Here are some points:
[10 6 30 2 18 -33 12 7 2 2 3 5]
[-5 -14 -55 62 -33 36 -20 -14 5 -9 -8 -37]
[-1 -14 14 10 -11 30 -32 -30 -8 6 -5 -21]
[23 -13 33 -2 -6 -25 4 -20 6 4 6 -12]
[-10 -15 14 17 -23 26 -24 -14 -2 -2 -4 -8]
[-2 -12 17 -3 -6 34 -30 -41 -17 9 -4 -16]
[16 -5 34 12 9 -23 6 -18 2 -1 -1 -5]
[-1 -17 13 -5 -10 34 -26 -47 -14 16 -5 -23]
[1 -14 13 0 -11 31 -25 -40 -19 6 -2 -18]
[-2 -19 18 -6 -2 39 -30 -45 -17 10 -7 -21]
[-9 -13 -78 47 -36 36 -13 -8 -4 -2 -5 -23]
[1 -15 12 -7 -6 36 -29 -40 -19 11 -10 -23]
[-8 -18 13 20 -27 28 -25 -11 1 -6 -6 -16]
[21 -14 25 11 -9 -20 2 -6 2 -6 4 -6]
[-7 -12 -55 18 -39 30 -12 -7 0 -2 0 -27]
[21 -11 -30 -14 -9 -20 28 -5 -1 -7 7 -6]
[-14 -18 -58 42 -39 37 -16 -7 3 -7 -5 -27]
[11 11 -33 -46 14 -31 36 32 8 -9 3 26]
[-16 64 41 -66 102 -77 57 95 15 -9 14 78]
[13 -12 24 30 -10 1 -3 -28 -8 -1 4 -9]
[23 -14 -28 1 -23 -8 15 -22 -1 1 -1 -20]
[-1 -15 19 3 -15 35 -30 -46 -11 10 -5 -19]
[-11 -14 18 30 -18 34 -31 -21 -1 9 -5 -29]
[17 -13 31 2 -8 -15 -2 -20 0 -5 2 -11]
[22 -3 31 3 10 -31 14 -9 2 4 -1 1]
[7 -11 21 22 -11 -2 0 -10 -2 -1 -1 -6]
[17 -4 36 2 16 -26 13 -3 -1 2 0 -2]
[-5 -11 20 -9 -2 39 -33 -43 -18 14 -2 -21]
[-8 -11 14 18 -27 35 -31 -24 0 2 -6 -21]
[21 1 38 -19 25 -36 17 2 3 3 9 4]
[-10 -10 -67 41 -39 41 -21 -7 4 -9 -6 -29]
[19 -12 -46 -27 -34 -1 19 -14 10 -3 5 -12]
[-3 -10 -47 40 -33 30 -14 -20 -1 -2 -8 -28]
[14 -15 27 28 -6 2 -2 -19 -5 0 -4 -10]
[3 -14 -61 6 -37 24 -1 -9 5 -5 -7 -14]
[25 -16 30 26 -1 -17 8 -18 0 1 3 -7]
[-9 -13 -66 70 -37 31 -17 -7 0 -6 -8 -35]
[-5 -11 16 16 -34 21 -25 -11 3 -4 0 -8]
[12 -10 25 26 -7 -7 -6 -23 -9 0 2 -14]
[-2 -19 21 4 -29 28 -26 -21 3 -1 -7 -15]
[-5 -14 -64 20 -36 21 -3 -12 8 -8 0 -24]
[-6 -14 12 -5 -6 34 -31 -44 -17 12 -4 -16]
[-2 10 -14 4 24 -27 14 31 1 5 6 10]
[2 -17 15 0 -12 30 -27 -46 -15 7 -3 -24]
[-4 -17 20 12 -35 38 -31 -46 -9 14 -4 -20]
[-36 86 48 -70 125 -87 59 127 4 -1 15 105]
[-8 -10 -53 53 -33 35 -22 -13 0 -2 -6 -32]
[-52 102 40 -77 127 -77 47 127 9 -1 8 120]
[8 -16 -18 5 -37 5 -6 -10 14 -4 -6 -8]
[-7 -11 19 1 -17 39 -26 -39 -18 8 -2 -21]
[21 -12 16 -7 -14 -18 13 -9 6 -9 1 -13]
[19 -13 23 17 -1 -15 1 -24 -8 5 -2 -9]
[-3 -10 -46 24 -32 29 -8 -17 -5 1 -8 -21]
[-10 -11 -69 15 -33 33 -9 -13 3 -1 -4 -15]
[-7 -18 -55 32 -38 45 -20 -18 -6 1 -2 -21]
[-6 -15 19 19 -27 29 -27 -9 1 -3 -8 -7]
[17 -9 -48 7 -38 7 13 -23 1 4 4 -19]
[17 1 -23 -8 -4 -18 30 12 2 -8 5 2]
[-2 -12 -46 24 -37 42 -17 -19 -4 -2 -3 -22]
[4 -14 27 7 -16 0 -7 -17 0 0 1 -9]
[-21 78 27 -84 109 -88 65 123 15 0 13 98]
[28 -18 -35 -10 -14 -8 23 -18 1 -3 5 -7]
[1 -17 18 -4 -3 35 -28 -40 -18 12 -6 -20]
[25 -15 31 10 6 -34 16 -12 2 -6 2 -10]
[-3 -17 -47 38 -36 49 -20 -17 -6 3 -6 -28]
[5 -13 -14 19 -27 11 -13 -12 5 -5 0 -23]
[18 -12 -45 -9 -32 -1 10 -6 10 -10 0 -10]
[-5 -10 -64 66 -36 32 -14 -7 -2 -7 -7 -38]
[-4 -11 18 -5 -15 36 -30 -44 -10 13 -5 -22]
[-23 77 11 -79 112 -84 60 117 11 -4 13 97]
[-6 -15 20 20 -25 28 -32 -6 2 -3 -3 -16]
[7 -18 -38 18 -28 17 6 -9 0 -8 1 -15]
[-10 -10 -68 51 -38 32 -18 -6 1 -7 -4 -38]
[19 -12 31 8 7 -25 10 -13 -2 -1 5 -11]
[17 -11 27 27 -12 1 -10 -19 -7 2 -1 -12]
[18 -13 -43 5 -41 6 6 -22 -4 0 -4 -20]
[11 -15 24 20 -14 -7 -6 -9 0 -5 4 -6]
[0 -12 19 8 -33 34 -28 -33 5 9 -5 -14]
[-55 98 50 -50 127 -80 37 127 4 6 10 122]
[-23 66 40 -65 104 -77 53 102 12 -9 17 79]
[-8 -17 -73 29 -35 40 -19 -8 1 -10 -9 -21]
[17 -10 31 -7 -6 -18 3 -19 13 3 -3 -9]
[21 -13 32 6 -6 -14 2 -26 3 -2 3 -13]
[10 -9 -45 11 -39 3 3 -23 -2 3 4 -16]
[-4 35 -13 -46 56 -52 46 61 13 0 14 48]
[15 -7 5 -26 10 -9 8 3 6 -2 4 3]
[-6 -15 18 -3 -8 30 -33 -44 -13 8 -3 -25]
[16 -15 27 15 3 -20 9 -23 -1 1 5 -14]
[-34 79 49 -50 120 -85 51 125 9 -2 8 97]
[-6 -17 16 3 -10 36 -29 -43 -10 14 -5 -22]
[18 -6 33 11 15 -37 20 7 6 -6 3 2]
[4 -14 22 10 -34 23 -26 -36 6 8 0 -18]
[-1 -16 14 2 -15 37 -27 -43 -16 11 -9 -20]
[-8 60 47 -68 101 -71 49 90 13 -3 11 67]
[7 -14 -57 9 -41 11 -1 -10 2 -6 -5 -23]
[-6 -12 14 3 -21 30 -27 -30 -6 8 -7 -17]
[-9 -17 19 21 -24 30 -35 -28 -11 8 -8 -26]
[17 -11 30 22 -9 -8 -2 -12 2 -7 -2 -11]
[-14 46 -15 -56 75 -60 54 85 13 -2 7 62]
[-8 -14 -57 64 -35 35 -15 -8 2 -8 -4 -43]
[22 -13 32 1 -6 -23 9 -15 9 -4 6 -11]
[-7 -12 -50 25 -33 46 -14 -16 -4 -4 -6 -20]
[15 -17 23 23 -2 -6 2 -24 -4 0 5 -9]
[-6 -16 15 8 -10 39 -33 -45 -16 16 -8 -20]
[-1 -13 19 7 -36 20 -25 -37 6 14 -7 -23]
[12 24 -21 -36 30 -46 43 44 4 -7 12 32]
[-2 -18 15 7 -21 31 -28 -48 -9 16 -10 -22]
[-5 -12 14 20 -21 30 -25 -15 -1 -1 -7 -11]
[-10 -11 -63 44 -33 43 -19 -7 3 -2 -2 -30]
[12 -5 -37 -48 -5 -18 29 7 7 -3 8 4]
[23 -12 36 3 -4 -23 12 -10 5 -8 4 -4]
[-16 49 44 -64 87 -59 35 79 8 -10 7 65]
[5 -11 -43 20 -34 31 -6 -18 -4 1 -1 -21]
[10 11 -24 -29 15 -39 36 28 3 -3 5 28]
[11 -10 -48 8 -33 2 9 -19 2 5 0 -15]
[-2 -9 13 12 -35 36 -33 -40 -1 14 -3 -22]
[16 -17 23 23 -3 -12 -2 -21 -7 2 2 -17]
[-4 -18 16 7 -31 31 -25 -20 0 2 -5 -8]
[-11 -11 -61 66 -36 37 -13 -6 0 -1 -4 -37]
[-5 -14 15 23 -21 33 -32 -46 -16 13 -9 -38]
[-8 -14 14 20 -38 36 -26 -18 0 2 -4 -17]
[-4 -17 -71 3 -33 32 -11 -13 1 -2 -7 -19]
[-4 -14 18 10 -32 37 -29 -52 -2 15 -10 -20]
[-15 56 -4 -60 76 -66 54 85 11 -7 10 63]
[-1 -16 16 -12 -8 39 -28 -42 -18 8 -2 -17]
[-58 112 46 -70 127 -78 43 127 1 7 9 127]
[-51 105 54 -71 127 -92 50 127 0 1 16 122]
[17 -16 -47 6 -37 -1 5 -14 3 -2 2 -20]
[-9 42 -13 -58 56 -55 47 66 8 -9 7 52]
[-4 -15 14 17 -12 37 -28 -33 -10 6 -4 -16]
[16 -18 28 28 0 -7 -3 -19 -2 -4 0 -7]
[-1 -12 11 28 -20 14 -16 -5 1 3 -1 -12]
[-14 -12 -76 54 -39 36 -14 -7 -3 -9 -1 -23]
[6 -15 -46 12 -28 23 2 -21 -5 4 0 -17]
[24 -14 34 1 -10 -25 17 -6 5 -10 6 -8]
[-1 -16 15 14 -39 20 -18 -30 6 3 -3 -12]
[23 -3 29 4 7 -28 13 -9 1 3 5 -6]
[18 -12 -26 15 -22 6 6 -17 -3 -3 -4 -17]
[22 -13 33 14 -9 -16 8 -7 2 -5 0 -9]
[21 -16 25 7 -8 -16 7 -23 5 -4 5 -16]
[-7 -16 -59 29 -32 43 -15 -9 0 -4 -3 -19]
[0 -15 19 -9 -15 39 -31 -51 -13 16 -8 -17]
[-9 -17 -71 55 -32 38 -15 -6 4 -9 -3 -29]
[-11 51 42 -68 95 -66 49 83 13 -9 12 66]
[-2 -16 21 8 -29 32 -31 -24 0 3 -4 -8]
[-13 -15 -61 61 -36 38 -17 -8 0 -9 -9 -37]
[14 -17 25 0 -17 -8 0 -21 8 3 5 -15]
[-3 -15 14 -8 -15 32 -30 -51 -18 11 -6 -23]
[10 -18 22 28 -9 0 -7 -12 -2 0 0 -9]
[23 -10 28 16 -13 -22 15 -7 8 -1 0 -12]
[-32 93 39 -85 127 -97 72 127 9 -3 16 115]
[-19 51 32 -41 79 -66 43 86 11 -7 13 68]
[17 -10 27 27 -7 -5 1 -26 -2 1 -3 -17]
[-60 100 50 -53 127 -79 44 127 1 0 8 123]
[7 -11 23 28 -4 11 -11 -27 -14 3 1 -18]
[-5 -13 -65 11 -36 36 -14 -12 9 -8 -4 -19]
[-5 -14 18 -5 -4 36 -33 -46 -13 9 -4 -24]
[13 -13 -59 -14 -36 12 11 -10 0 -5 -3 -8]
[15 -16 23 25 -4 -8 -2 -10 -1 -8 1 -7]
[3 -12 -69 4 -35 25 -4 -5 9 -7 -1 -15]
[10 -13 31 15 -13 -11 -5 -10 0 -1 1 -8]
[-4 -10 17 28 -19 24 -23 -6 5 -4 0 -14]
[19 -13 27 -5 -19 -6 0 -25 13 2 4 -10]
[19 -12 28 10 -11 -20 5 -11 4 -2 6 -4]
[19 -10 -41 -35 -23 10 12 -6 6 -5 -2 -5]
[4 -17 -54 -6 -36 23 2 -20 1 -6 -3 -16]
Then 12 other points, each followed by its number:
[27 -12 30 14 -6 -26 16 -13 4 -9 1 -10] 0
[9 -11 24 28 -8 2 -11 -17 -11 2 -1 -7] 1
[-1 -17 15 13 -29 30 -27 -50 -6 17 -9 -24] 2
[-2 -17 20 1 -28 39 -25 -34 0 9 -10 -13] 3
[-47 92 47 -48 127 -85 51 127 4 6 15 111] 4
[5 -19 21 29 -12 2 -10 -20 -8 -2 0 -7] 5
[1 -14 17 27 -18 23 -29 -13 7 -5 -3 -14] 6
[22 -13 29 20 4 -16 6 -26 -8 6 5 -16] 7
[13 -11 -44 11 -25 17 1 -24 -10 -1 -2 -22] 8
[-8 -13 -70 48 -33 40 -21 -7 0 -7 -4 -32] 9
[-2 -9 18 13 -40 19 -25 -22 9 0 -5 -10] 10
[31 -14 -34 -13 -13 -17 28 -11 -3 -5 0 -7] 11
Which three of these numbered points are nearest to each point below, ignoring the 3 directions in which the first points spread most? Their numbers follow each, nearest first.
[3 -18 23 25 -13 5 -15 -18 -6 1 1 -9] > 5 1 0
[13 -14 21 13 -15 -4 -3 -25 2 -4 -3 -12] > 0 5 9
[-6 -18 21 14 -19 28 -26 -10 3 0 -9 -13] > 6 0 10
[-14 -14 -57 66 -41 35 -18 -12 -2 -4 -8 -40] > 4 9 0
[-5 -12 12 14 -14 31 -28 -43 -16 5 -5 -21] > 8 2 11
[27 -12 36 10 -7 -33 17 -7 7 -9 0 -11] > 0 9 6
[5 -14 24 24 -8 0 -9 -11 -3 -3 4 -7] > 5 1 0
[9 12 -31 -57 24 -31 41 27 7 -10 3 26] > 11 3 8
[11 -19 30 20 -8 -8 -4 -24 -10 0 4 -11] > 5 1 0
[9 -11 22 34 -14 12 -15 -27 -12 3 0 -12] > 1 4 5
[-7 -18 19 -9 -7 35 -25 -39 -17 8 -10 -14] > 11 8 2
[5 -18 19 26 -14 11 -10 -22 -8 3 -1 -7] > 5 1 0
[-10 -18 13 19 -22 27 -32 -14 -2 -3 -4 -9] > 6 0 5
[-5 -12 -66 52 -33 39 -21 -8 -2 -6 -2 -35] > 9 0 1
[-2 -12 18 10 -38 20 -23 -13 7 -7 -5 -9] > 10 6 3
[3 -13 24 8 -37 19 -18 -11 6 -9 -6 -4] > 10 6 3
[-3 -15 16 15 -25 30 -30 -50 -7 18 -9 -22] > 2 8 11
[-12 -17 -69 51 -36 40 -20 -10 3 -6 -2 -34] > 9 0 4
[23 -10 31 15 4 -15 11 -22 -7 2 5 -7] > 7 1 0
[-14 -11 -60 62 -41 35 -16 -12 -1 -4 -2 -39] > 4 9 0
[-5 -18 -72 58 -36 31 -13 -13 -1 -3 -2 -29] > 4 1 9
[21 -12 -28 -17 -11 -18 27 -5 -1 -3 4 0] > 11 8 2
[-27 61 21 -39 100 -62 32 102 9 4 13 76] > 9 7 1
[16 -16 23 26 -2 -7 -3 -18 -9 1 3 -11] > 1 5 7
[14 -10 31 22 1 -14 1 -28 -7 5 -3 -9] > 7 1 4
[18 -9 33 -3 -6 -22 3 -26 11 5 6 -12] > 2 0 3
[-9 -18 -78 46 -37 35 -12 -11 -3 -5 -7 -22] > 5 1 0
[0 -18 19 4 -33 36 -27 -38 2 7 -8 -14] > 3 2 10
[11 -10 -44 14 -22 10 9 -19 -8 -2 3 -13] > 8 11 2
[-1 -14 14 3 -26 31 -23 -20 -2 5 -1 -15] > 3 2 10
[19 -14 22 27 -5 -7 -3 -23 -5 3 -4 -11] > 1 7 4
[16 -19 25 27 -12 -1 -4 -24 -6 4 -3 -12] > 1 5 4
[9 -17 30 23 -13 -2 1 -10 -4 -7 -3 -4] > 5 0 1
[-5 -11 -67 50 -37 34 -19 -12 5 -9 -4 -38] > 9 0 1
[20 -8 30 15 8 -20 7 -19 -6 -3 5 -6] > 7 1 9
[-1 -13 23 20 -24 25 -25 -26 -8 -2 -7 -15] > 0 6 5
[8 -19 22 26 -6 -6 -1 -15 -9 0 -5 -14] > 5 1 0
[-3 -17 18 -3 -24 35 -28 -29 -4 6 -2 -18] > 3 2 11
[-2 -17 12 -11 -7 37 -28 -45 -23 10 -5 -15] > 11 8 2
[-18 47 -13 -25 71 -51 32 73 5 4 12 57] > 7 9 1
[0 -10 20 7 -37 25 -26 -24 6 3 -5 -14] > 10 3 2
[18 -10 28 11 -16 -4 -3 -19 -1 -2 2 -12] > 0 1 9
[-6 -10 22 18 -39 28 -24 -9 8 -1 -6 -10] > 10 6 3
[12 -14 23 19 -2 -9 0 -21 -10 6 -3 -15] > 7 1 9
[11 -15 -51 -10 -38 9 4 -9 9 -9 -5 -8] > 3 11 2
[10 -15 25 23 -7 -1 -8 -17 -9 0 2 -11] > 1 5 0
[-5 -16 17 -4 -25 34 -29 -33 -1 2 -7 -19] > 3 2 11
[0 -17 18 -7 -5 39 -33 -46 -19 11 -7 -20] > 11 8 2
[-33 84 43 -46 115 -86 48 121 3 -2 16 100] > 1 4 5
[20 -15 32 20 -6 -9 -2 -13 -3 -2 1 -6] > 1 5 0
[-50 103 47 -81 127 -89 54 127 5 5 16 122] > 2 8 3
[1 -11 21 9 -12 38 -29 -46 -18 9 -6 -23] > 8 11 2
[5 -12 9 16 -36 20 -19 -16 10 1 0 -10] > 10 6 3
[5 -10 -42 12 -25 19 0 -18 -7 3 1 -21] > 8 2 11
[-8 -14 21 0 -24 37 -27 -32 -3 9 -4 -16] > 3 2 11
[-11 -16 21 16 -21 26 -31 -7 -2 -7 -1 -13] > 6 0 10
[6 -11 -3 10 -36 12 -10 -14 13 -2 -1 -13] > 10 3 6
[14 -12 -41 8 -20 7 10 -24 -4 6 3 -16] > 8 11 2
[2 -18 17 31 -15 15 -14 -26 -6 -1 -4 -14] > 5 0 1
[27 -11 -28 -1 -12 -8 23 -14 -5 -2 1 -19] > 8 11 2
[-8 -10 12 9 -23 32 -30 -40 -2 11 -3 -16] > 2 3 8
[-4 -11 19 13 -38 33 -33 -19 -1 2 -9 -19] > 10 3 6
[25 -6 33 19 12 -27 16 -14 0 -2 6 -7] > 7 9 4
[-12 -18 -68 43 -35 40 -21 -14 -3 -5 -5 -34] > 9 0 7
[-20 51 39 -66 83 -50 40 78 15 -4 9 65] > 3 2 11
[-4 -12 16 23 -27 32 -29 -14 3 -1 -9 -16] > 6 0 10
[2 -13 -51 26 -33 40 -14 -20 -7 -3 0 -18] > 8 11 2
[-5 -14 18 11 -33 35 -28 -53 -7 13 -4 -22] > 2 3 8
[-7 -20 13 -6 -18 39 -33 -36 -15 7 -9 -19] > 11 3 8
[-7 -16 16 -3 -21 38 -28 -29 -7 6 -8 -18] > 3 11 2
[18 -13 29 23 5 -12 0 -19 -8 2 0 -16] > 7 9 1
[-7 -15 -69 40 -35 35 -19 -10 7 -2 -3 -27] > 9 0 6
[21 -12 -37 4 -22 -12 21 -16 -6 2 4 -11] > 8 2 11
[-8 -19 20 21 -20 33 -31 -14 -1 -8 -9 -10] > 6 0 5
[14 -6 29 14 11 -21 12 -11 -5 -2 5 -3] > 7 1 9
[3 -12 20 11 -25 31 -30 -47 -5 12 -3 -21] > 2 8 3
[-4 -19 13 -12 -4 33 -26 -41 -21 8 -7 -21] > 11 8 2
[4 -18 11 25 -22 8 -22 -13 4 1 -7 -20] > 6 0 9
[25 -3 31 13 12 -37 20 -2 8 1 4 3] > 4 1 9
[7 -13 24 27 -9 1 -7 -12 -8 -7 -3 -8] > 5 1 0
[-13 51 -5 -60 73 -68 55 82 15 0 8 64] > 2 3 11
[-9 -11 -64 45 -36 36 -21 -14 3 -1 -4 -35] > 9 0 7
[-3 -12 17 20 -28 36 -32 -42 -9 10 -8 -23] > 2 8 0
[22 -14 1 -23 -14 -12 16 -7 6 -6 -1 -7] > 3 11 2
[-6 -17 12 -5 -16 38 -29 -38 -15 9 -4 -18] > 11 8 2
[-9 -15 16 21 -27 27 -27 -7 -3 -5 -1 -11] > 6 10 0
[-2 -12 21 5 -41 26 -24 -23 6 1 -8 -12] > 10 3 2
[14 -6 16 -24 14 -11 8 7 12 -5 4 6] > 3 11 2
[-10 -11 -67 47 -34 37 -21 -13 4 -3 -6 -32] > 9 0 7
[20 -18 31 -2 -3 -17 7 -25 8 2 1 -15] > 2 0 9
[1 -16 -46 26 -33 22 -8 -26 3 5 -6 -31] > 2 8 7
[14 -16 26 23 -5 -7 -4 -23 -8 0 3 -13] > 1 5 9
[9 -17 -50 21 -31 29 -3 -10 -6 -4 2 -13] > 8 11 2
[13 -16 20 31 -3 -2 -10 -15 -7 -2 -4 -9] > 1 5 9
[1 -17 17 14 -40 25 -20 -20 2 1 -4 -17] > 10 3 6
[15 -1 -30 -8 -6 -24 24 2 -2 -4 4 -3] > 8 2 11
[-9 -15 13 21 -23 36 -29 -24 -10 1 -9 -19] > 0 5 9
[5 -13 -43 21 -27 27 -6 -17 -4 -4 -5 -15] > 8 2 11
[6 -18 27 33 -9 12 -13 -18 -10 4 -3 -15] > 1 5 4
[-20 65 46 -58 99 -83 51 111 14 -7 17 86] > 6 0 9
[-2 -10 -68 -2 -41 27 -1 -10 6 -4 -5 -13] > 3 2 11
[8 -9 -20 22 -23 10 -16 -8 11 -3 -1 -17] > 6 9 0
[-11 -11 13 20 -28 30 -32 -8 2 -2 -1 -13] > 6 10 0
[-12 -12 -77 53 -39 36 -14 -13 -3 -6 -9 -25] > 1 5 0
[-11 -10 17 19 -21 26 -30 -13 -3 -4 -6 -13] > 6 0 10
[-60 100 44 -53 127 -73 43 127 3 5 12 120] > 4 1 5
[12 -10 25 26 -7 6 -8 -25 -13 6 -6 -13] > 1 7 0
[1 -17 15 -7 -4 34 -26 -45 -15 10 -6 -16] > 11 8 2
[12 -17 23 39 1 7 -6 -25 -13 8 2 -15] > 7 4 1
[-9 -18 18 13 -23 32 -31 -12 -2 -2 -2 -9] > 6 10 3
[13 -15 24 30 -4 -9 3 -10 -4 -6 2 -11] > 5 1 0
[-8 -11 20 2 -23 34 -23 -19 1 0 -7 -14] > 3 10 2
[6 -2 -36 -25 -13 -14 26 10 11 -4 0 7] > 3 2 11
[-2 -15 17 -8 -2 31 -26 -46 -20 9 -8 -15] > 11 8 2
[-10 -10 -65 45 -41 39 -16 -13 -1 -9 -8 -33] > 0 9 1
[18 -18 -5 -25 -13 -6 12 -14 11 -3 4 -4] > 3 11 2
[15 -12 23 23 -7 -2 -9 -22 -6 -2 -1 -11] > 1 0 9
[-1 -16 13 -12 1 33 -25 -40 -19 5 -7 -18] > 11 8 2
[11 -16 26 26 -14 6 -10 -22 -10 -1 -2 -9] > 1 5 0
[-54 109 52 -78 127 -83 59 127 2 6 15 127] > 2 8 0
[-36 81 49 -42 111 -86 54 127 6 -2 14 96] > 4 1 5
[-42 98 44 -83 127 -98 70 127 8 -3 19 120] > 2 8 0
[7 -12 5 7 -34 17 -17 -9 11 -1 -3 -9] > 10 3 6
[22 -3 -27 -9 -10 -25 26 -2 -3 -2 3 -1] > 8 11 2
[5 -14 17 30 -20 13 -19 -29 -5 5 -2 -11] > 1 5 0
[20 -16 31 9 -16 -25 13 -10 5 -3 3 -12] > 0 5 6
[-7 -18 20 4 -24 33 -28 -32 -7 2 -6 -13] > 3 2 11
[-48 82 27 -62 127 -62 35 127 10 3 9 106] > 9 6 0
[-53 100 43 -48 127 -76 42 127 -2 -1 15 113] > 1 4 5
[-6 -18 16 24 -22 36 -31 -23 -1 5 -2 -24] > 6 0 9
[5 -16 24 29 -12 3 -10 -22 -11 -3 -2 -16] > 5 1 0
[-5 -12 15 2 -26 31 -26 -24 -1 1 -3 -11] > 3 10 2
[-33 85 48 -69 116 -83 57 126 9 -1 13 104] > 0 9 1
[2 -18 15 10 -27 32 -28 -50 -8 11 -6 -20] > 2 8 11
[24 -18 33 9 4 -21 4 -24 2 -2 6 -16] > 9 7 0
[20 -12 28 21 2 -20 10 -19 1 3 2 -15] > 7 9 4
[-3 -19 12 -9 -1 32 -33 -44 -20 12 -8 -20] > 11 8 2
[-11 -16 22 18 -26 32 -23 -9 -4 -2 -4 -8] > 6 10 0
[10 -15 27 30 -13 2 -9 -18 -4 -4 -3 -9] > 5 1 0
[9 -14 -48 17 -28 21 -6 -14 -11 0 -3 -16] > 8 11 2
[-62 109 45 -58 127 -76 41 127 2 7 14 124] > 4 1 5
[23 -12 28 18 -14 -18 9 -6 5 -1 1 -10] > 0 1 6
[22 -14 -23 -1 -16 -7 17 -14 2 -8 6 -16] > 8 11 2
[-42 94 49 -45 127 -85 47 127 3 2 11 109] > 4 1 5
[-10 -16 -64 50 -34 37 -17 -12 4 -9 -2 -36] > 9 0 4
[-3 -16 14 -11 -7 33 -29 -44 -17 12 -8 -23] > 11 8 2
[-2 -18 20 0 -23 36 -30 -34 -9 1 -10 -15] > 3 11 2
[16 -16 30 16 2 -21 6 -20 -7 1 -1 -14] > 7 9 1
[-57 101 48 -47 127 -82 37 127 0 7 9 123] > 4 1 5
[-1 -13 18 15 -18 35 -27 -46 -15 14 -2 -23] > 8 2 11
[-21 50 12 -30 84 -54 21 84 7 9 4 62] > 9 7 1
[12 -10 24 23 -9 0 -3 -27 -10 0 -1 -11] > 1 0 7
[11 -16 -41 15 -30 23 0 -20 -5 -4 -4 -17] > 8 11 2
[-2 -19 13 -5 -12 32 -25 -41 -17 11 -10 -23] > 11 8 2
[8 -17 21 22 -8 -5 -6 -19 2 4 -1 -11] > 5 0 9
[-4 -12 19 12 -36 27 -26 -31 4 2 -3 -18] > 10 3 2
[13 -7 27 6 10 -25 6 -16 -5 0 2 -4] > 7 9 0
[14 -14 27 21 -14 -1 -8 -16 0 -5 0 -10] > 0 6 5
[-3 -10 -63 5 -37 32 -5 -10 6 -2 -4 -15] > 3 2 11
[19 2 32 8 21 -31 20 2 3 3 8 1] > 7 9 4
[-9 -17 -58 61 -37 35 -15 -10 4 -4 -3 -33] > 4 9 0
[16 -17 27 16 -20 -9 -5 -14 3 -9 -3 -11] > 6 0 5
[20 -5 32 8 6 -32 21 -6 4 -2 1 -6] > 0 9 1
[-10 -11 16 18 -27 31 -27 -14 2 1 -6 -19] > 6 10 0
[-1 -14 -6 22 -18 8 -17 -11 2 3 2 -20] > 9 0 6
[-4 -13 20 -10 -12 38 -30 -47 -17 14 -7 -21] > 11 8 2
[12 -14 25 22 -15 -4 -11 -16 -6 -5 -2 -8] > 5 1 0
[1 -15 -18 16 -24 14 -11 -9 10 2 0 -18] > 6 0 9
[6 -15 25 24 -11 3 -10 -25 -13 5 2 -12] > 1 5 4
[12 -10 25 -1 -16 -13 -1 -24 4 -1 4 -17] > 2 0 10
[-6 -19 13 -6 -7 38 -33 -45 -14 14 -7 -18] > 11 8 2
[24 -13 22 -7 -4 -22 11 -6 8 -7 8 -8] > 6 0 9
[4 -18 -5 11 -37 6 -12 -14 6 -3 -6 -15] > 10 3 6
[-2 -12 16 -8 -11 32 -27 -48 -18 12 -7 -16] > 11 8 2
[-5 -14 -59 32 -35 41 -14 -14 -2 -6 -10 -18] > 0 1 5
[-6 -10 -48 35 -39 50 -20 -12 -2 -1 -4 -20] > 0 1 6
[-6 -18 12 -5 -16 34 -30 -39 -12 7 -9 -20] > 11 8 2
[-6 -12 20 4 -28 32 -29 -30 -6 4 -9 -15] > 3 2 10
[4 -12 22 25 -17 5 -9 -15 -5 -1 -5 -5] > 5 0 1
[0 -17 17 -8 -8 38 -26 -47 -19 13 -5 -24] > 11 8 2
[-4 -18 19 15 -35 22 -21 -23 1 -3 -5 -20] > 10 6 0
[-6 -14 14 8 -15 32 -32 -48 -17 16 -4 -22] > 8 2 11
[18 -14 29 7 -5 -26 13 -8 7 -6 0 -12] > 0 9 6
[25 -14 32 10 -3 -16 5 -20 -5 6 -1 -11] > 1 7 0
[-8 -12 -72 38 -33 38 -17 -12 7 -3 -1 -27] > 9 0 7
[3 -16 14 9 -38 33 -24 -40 4 12 -8 -16] > 3 2 10
[-5 -8 19 -6 -2 36 -30 -33 -17 8 -10 -13] > 11 8 2
[-1 -10 -7 14 -38 19 -17 -18 2 -3 -1 -21] > 10 3 2
[-4 -10 19 5 -31 31 -25 -45 -2 14 -1 -24] > 2 3 8
[-4 -14 16 -3 -6 37 -34 -40 -22 7 -8 -17] > 11 8 2
[2 -12 12 13 -33 16 -21 -25 0 0 -2 -14] > 10 3 2
[-9 -11 -60 55 -34 40 -18 -9 4 -8 -5 -38] > 9 0 4
[-9 -10 -72 52 -36 33 -17 -8 -2 -8 -5 -32] > 9 0 1
[28 -14 32 1 -5 -24 14 -9 12 -9 5 -7] > 6 0 9
[-5 -9 -79 56 -37 35 -18 -12 4 -9 -5 -32] > 9 0 1
[-1 -10 19 4 -35 28 -26 -23 6 -1 -8 -10] > 10 3 2
[-6 -11 -75 43 -32 40 -11 -9 -4 -2 -8 -27] > 7 9 0
[21 -10 28 7 -12 -18 7 -20 6 -3 5 -14] > 0 9 6
[-6 -18 14 6 -20 34 -30 -45 -10 15 -8 -22] > 2 11 8
[-19 52 33 -42 70 -63 46 82 15 -7 6 65] > 0 6 9
[20 -18 31 12 -1 -11 6 -24 -8 0 3 -16] > 7 9 0
[19 -12 32 11 -8 -20 13 -9 9 -9 7 -10] > 0 6 9
[-21 48 30 -68 78 -25 16 74 13 -6 1 55] > 3 11 8
[0 -17 -61 -6 -40 27 -6 -12 4 -4 -5 -11] > 3 11 2
